In the data rows, zero lies at 7.5, halfway between 7 and 8.
Here is a table of points, one per row:
 9  5  9 12 11  7 15  5  8  4  8 11  4 11  6 11  8  7 10  9 11 11  7  9  6  8  2 10  6  1  9  5  9  4  6
 7  5  5  8 11 11  4  7  6  5  5  8  5 12  7  7 11  7  8  5 11  9  7 10 10  8  5 11  6  5  6 11  9 11  5
 4  4  7  6 14 10  6  3  7  3  5  2  5 10 12 10 15  9 12 11  6 13  5  9 13  2  0 12  1  4  6  4  8  8  9
 6  7  6  9  9  8  4 11  7  5  9  7  2 10  5 10 11  6  6 10 10 12  7  7  9  4  4  3  4 10  9  9  9  5  5
 8 10  8  3 14 10 13 12  7  1  8  4  4 10  3 13  6 10  5  9 13  8 10  8  9  6  3  7 13  8  7  8 10 11  0
 7  6 10  8 14 12 13  2  4  9  4  7  1  9 10 10 13  6 11 12  7 15  6 10 12  3  2  8  7  2  8  4  8 11  7
 2  2 14  7 15  8  8 10  4  0  5  1  4 11 11 10  9  6 10 11 14 10  8 13  8  4  3  6  1  5  5  8  9  7  6
 5  7  7  5 12  8 11 15  6  4  8  9  6 10  7  9  9  8  8  8  9  5 15 10  7  6  7  5 11  7  5 12  8 10  5
 5  6  4  5 11  5  8  8  7  8  7  8  4 14  6  9  8  7  8 10 10  9  9 10 12  6  5  7  8  7  7  8  7 14  5
 4  8 13  5 15 12 11  9  5  1  4  5  9 13 11 10 13 11 11 10  8 10  7 11 11  5  1  4  5  1  7  8 11  9  6
 5  3  9 11 13  8  8 11  7  3  7  6  5 10  7 10 10  7  9  8  6  8  6 12 12  7  4  4  3  7  6  9  8  9  8
 5  7 10  4 15  7  7  9 10  5 10  1  6  6  9  7 13  6  5 11  3 12  4  9 12  3  5  7  5  6  4  5 11  9  5
 5  6  8 15 13  8 11  5  4  5  6  6  2 11 12 12 15  9 14 10  9 11  4 10 13  1  2  9  0  7  6  6  9  6  8
11  9  8  3 10  6  7 13 11  6  8  8  6 10  6  4  8  7  3 11  9  4 13  8 10  8  3  3 13 12  9 10  9 12  3
 2  1 14 13 12 10 13  6  5  3  0  7  8 14  7  8 11  8 12 10 12 12  4 10 15  3  0 13  0  2 14  7 13  9  6
 6  5 13 15 14 10 13 12  2  5  2  7  9  9  5 10 10  6  9 12 15 10  8  8  8  6  4 12  4  0 11  5 11  7  5
 7  1 10  4 13  8 14  7  6  7  4  8  5 11  8  7  9  7 13  7 14  6 11  6 10  5  6  9  9  2  9  6  9  4  7
 7  2 11  9 10  9 14  5  8  4  7  9  3  7  5  9  7  5 15 10 13  8 12  8  7  6  6 11 10  5 10  7  9  5  5
 8  7 11  1 15  6  6 11  6  0  3  3  5  9  7  8 11  8  4  8  7 11  9 12 12  3  6  3  0 12  4 11  6  7  7
 7  5  5  7  6  4  7 13  8  4 11  7  2 10  7  7 13  7  7 12 10  5 14  8 11  8  3  6  7  7  7  9  7  7  5
11  5 11  7 12  7 15  8  6  5 10 11  3 11  6 10 11  6 13  9 12  4 10  7  8  4  2 10 10  5 11  7 14  8  5
 8  3 11 10 11  7  9  9  5  3  6  5  7 12  4  9  8  8  8  7 13  5 11  5 10  7  8  9  4  4 11  8 10  9  6
 3  9 14 11 12 10 11  8  4  2  5  7  7  8 12  6  7  5 13 10 13  6  7 10 12  3  3 11  4  3  9  8  9  4  6
 6  8 13  5 15  9 10  6  4  2  9  8  7  8 12 11 11  5  9 10  9 14  6  9  6  3  2 11 11  3  6  5 10 11  1
 9  5  7  6 15  4  5  9 10  4  9  9  2 13  7  9 10  5  4 10  8  6 11  8  9  5  6  5  9  9  7 12 10  6  7
 4 13 15  0 15  7  9 15  6  0  3  1  6  8  8  8  6 11  0  9 15  9 12 11 10  4  2  3  5  7  2 12  7 10  2
 6  4 12 13 10  7  6 12  8  3  5  3  5 10  7  5 11  5  5  9  9 12  7  8 10  9  8  6  1  4  3 13 10  5  5
 8  1  6 10 11  6  4  7  8 11  7  9  1 12  7  3 15  5  6 13  9 11  6 10 11  1  6  6  7  7  7  3  7  9  5
10  5  6 11 10  9  7 11  5  8  9 12  3 12  7  8 15 10  7  9  6 10  7  6 12  7  4  9  8  6  8  7  6 11  5
 2  7 14 12  8 10 11  7  8  4  5  8  6  9  9  7  8  5 11  7 13  9  7  9  9  4  3 12  1  2  8  9 11  9  6
 8  6 12  7 11 11 15  9  9  7  4 10  2 13  6  8  8  5  5  8 10  8 14  9  4  4  3  9 15  3  7  7  8 10  4
 4  5 13  7 15 11 11  5  2  0  4  5  7 12 11  7 11  7 15  9 11 13  7  7  8  6  5  9  7  0  7  7  8  6  5
 3  4 13 12 12  6 14 10  3  0  5  8  6 10  8  5  5  7 14  8  9  7  6  6  7  6  4  7  9  3  4  5  7 10  3
 5 10 15  0 15 11  9 11 11  0  3  4  5  9  3 11  8  6  5  7 10  4 10  9  6  2  5  4  9  3  5 11 11 10  0
 7  7 13 10 13  6 13  7  3  0  4 12  8 12  7 11  7  8 12  9 13  6  8 10  4  6  4  9  9  4 10  9 10  6  6
 3  2 14 10 11  7  7 12  7  3  5  2  9 12  5  7  7  6  6  8  9  9 11 10 10  8  8  4  0  5 11  9 10  7  7
 8  9 11 10 10  7  7 11  6  0  3  7  5  7  1  8 10  6 10  5 11  2 12  8  9  4  5  6  6  6  7 10 10  9  5
 7  0 12 12 12  5 15  7  4  0  4  7  6 13  9 10 10  6 10  9 13  8  8  6  9  4  2  9  7  2 11  9 10  8  6
 8  5 13  8 11  7  3 13  3  4  6  0  6  9  6 10 11  9  2  7 12  8  6 11 13  9  6  4  2  5  5  7 12  9  7
 7  8 13  5 13 15  8  9  7  0  3  8  6 11 11  5  9  9 11 10 11 12 11 12 10  3  0  6  4  2  3 10 10  6  6
 4  7 13  8 12  8  9 11  6  4  1  6  5 12  4  6  6  7  3  9 11  5 11  9 11  9  8  5  6  9  2  8  9  8  3
 7  3 10  9 10 10 12  5  5  3  4 11  6 11  8  7  7  9 10 11 12  4 11  5  4  5  1 13  6  2  8 10 12  7  8
 6  4 13  9 11  5 12 12  3  1  1  5  7 13  5 10  5  8 13  4 11  6 10 10  7 10  5  5  4  5  7 12 12  6  9
 9  7  5  9 13 10  3  8  8  2  7  4  5  9  8 11 14  8  3  7  4 13  7 12 15  8  8  7  4  8  4  7 11  9  8
 6  5  8  4 12  9  8 13  4  4  6  8  2 10  8  6  5  6  5 10 10  6  8  8  9  8  2  9 14  6  7  7 10  9  3
 9  5  2  7 12  7  7  4  7  9  7  8  4 11  4  7 12  9  9  8  9 10  6 11 10  4  5  9  5  7  8  8  9 10  3
 6  2 11 14 10  6 14  6  5  0  4 11  6 14  7 10 11  1 14 10 12  5  9  2  8  4  3 13  9  4  8  9 10  6  8
 6  5 10  9 12  7  9 15  4  3  4  5  7 10  4  8 10  6  4 11 13  8  9  6 11  8  6  5  5  8  9 10 12  7  3
 6  7  9 12  9  5  9  7  7  7 11 11  6 13  7  8 15  5 11  9  9  6  6  9 11  5  5  7  5  5 11  3  6  6  7
 8  3  6  6 12  8  8  7  6  6  7  6  4 12  5 11 15  8 10 11 10 10 10  8 12  5  6  7 11  4  6  9  8 10  7
 4  4  7 10  9  7 13  8  8  6  4  6  4 12  9  9 13  6 13  8 10  5  9  7  9  4  2 12 10  1  9  9  7  7  7
 2  9 14  5 14 11  9 11  5  0  4  5  3  9  9 10  9  7 10  6  8 11 11 12  6  4  5  7  8  5  5  9 10  8  3
 3  8  9  4 13 13 11  8 10  0  4  5  6 13 10  8  7  8  7  8  9  8  7  9  8  0  6  7  8  3  7  9 11 10  6
 4  1 12 10 13 10 10  9  5  5  5  2  2 10 10  6 11 10  9 13 11 11  5 10 14  3  2  8  2  2  9  9  8  8  7
 6  4  7 10  9 10  2 13  9  6  6  9  4 10  5  6  9  6  7  7  6  6  9  7 10  8 11  3  5  7  8  8 10 12  6
 3  6 15 11 15  9 12  7  6  1  6  3  5  9  9  8  4 10 10  7 12 12  7 12 11  4  2  9  3  2  7  7 10  4  2
 5  5  7 11 10  8  6  8  5  6  5  5  4 11  5 10 12  6  8  9  9  6  6  8 15  6  5  9  2  7  5  5  9  8 10
 8  6  5 10 15 10  9  5  7  8  7 10  4 11 15 10 15  6 13 10  7 13 11 14 12  3  1  8 12  7  8  5  8 12  3
 6  4  9 11 13  7  5 12  6  5  3  5  3 12 11  7 12  8  7  9 11 11  4 10 14  7  4  6  0  5  9 11 10  5  9
10  4  0  6 12  6  8  7  9 11  7 12  2 14  5  6 11  6 10  6  9  9  7  8 11  5  5  8  7  8  8  9  5 10  3
 6  2  5  5 14  6  3  8  9 10  9 10  7  9  5  7 13  6  4 10  4 12 13 11 11  5  5  4 10 10  6 10  7 10  3
 2  8 15  5 15 12 12 12  4  0  2  9 10  8 12  7  6  8  5  8  9  8 12 12  3  4  3  6  6  4  4 11  7 12  3
 5  1  7 14 12  9 10  2  4  1  3  6  3 10 11  9 15  5 15  9 12 14  4 11 11  3  0 10  1  5  6  7 10  6  4
There is one direction along which these points spread out most. Take the direction at right angles to it along which they spread out most. Go by this last direction. How far along it is each point below, from 0 to 99? The average is 50, and the first point in the table lies past the average. One standard deviation of the points above along it is 16.
 8  4 11 10 14  9 10  6  7  3  4  8  6  9  7  5  7  4 14 12 13  7  9  7  8  6  1 12  9  3 10  8 10  7  5 45
 8  2 11  8 14  7 10  7  7  3  5  8  3 10 10  9  8  6 13  8 14  3  9  7  8  8  3 12 12  5  6  4 14  8  2 44
10  9 10  0 12  6  9  7  6  2  7  3  3 12  7  8  6  5  8  9 13 10  9  6  7  4  3  8 14  5  3 10  8 11  5 38
 7  5  8 11 10  9  6  5  4  3  7  8  4  7  7  8 15  9  9  7  6 13  2  8 15  6  4  3  3  6  7  9 11 15 10 73
13  5  9  3 15  6  8 13  5  4  8  8  4 10  5 11  8  6  5  6 12  5 13 10  6  7  6  7 12 10  2  8  8 15  3 41
 3  3 13  8 15  7  9  5  5  2  4  3  5 10 11 11  9  9 11  8 13 10  8 11  7  1  2 11  4  2  7  6  7 10  9 44
 4  5 14  5 15  6  7  5  4  5  7  8  8  9 14  9 13  7 11 12  6  9  6 13 12  2  0  6  2  3  2  5 10  7  5 56
 6 10 10  0 12  9  7  7  6  5  7  4  7  9 13  8 13  7  9  8  7 14  6 13 11  3  3  5  7  3  5 10  8  8  4 53
 6 12  5  4 12  5  2  1  7  9  7  5  4 10 11  4 15  2  8 15  5 15  5 12 10  5  3  8 12  4  2  5  9 14  8 80
 5 10 11  4 15  7  4  7 12  3  2  6  5  8  7 11 11  5  7  5  7 11 11 11 10  7  1  3  2  6  3  6  9  7  8 48
 2  4 15 14 15  7 11  4  5  4  6  4  6 10 12  7 14  3  9 12 11 11  4 10 12  4  4  8  0  4  9  5 11  9  9 58
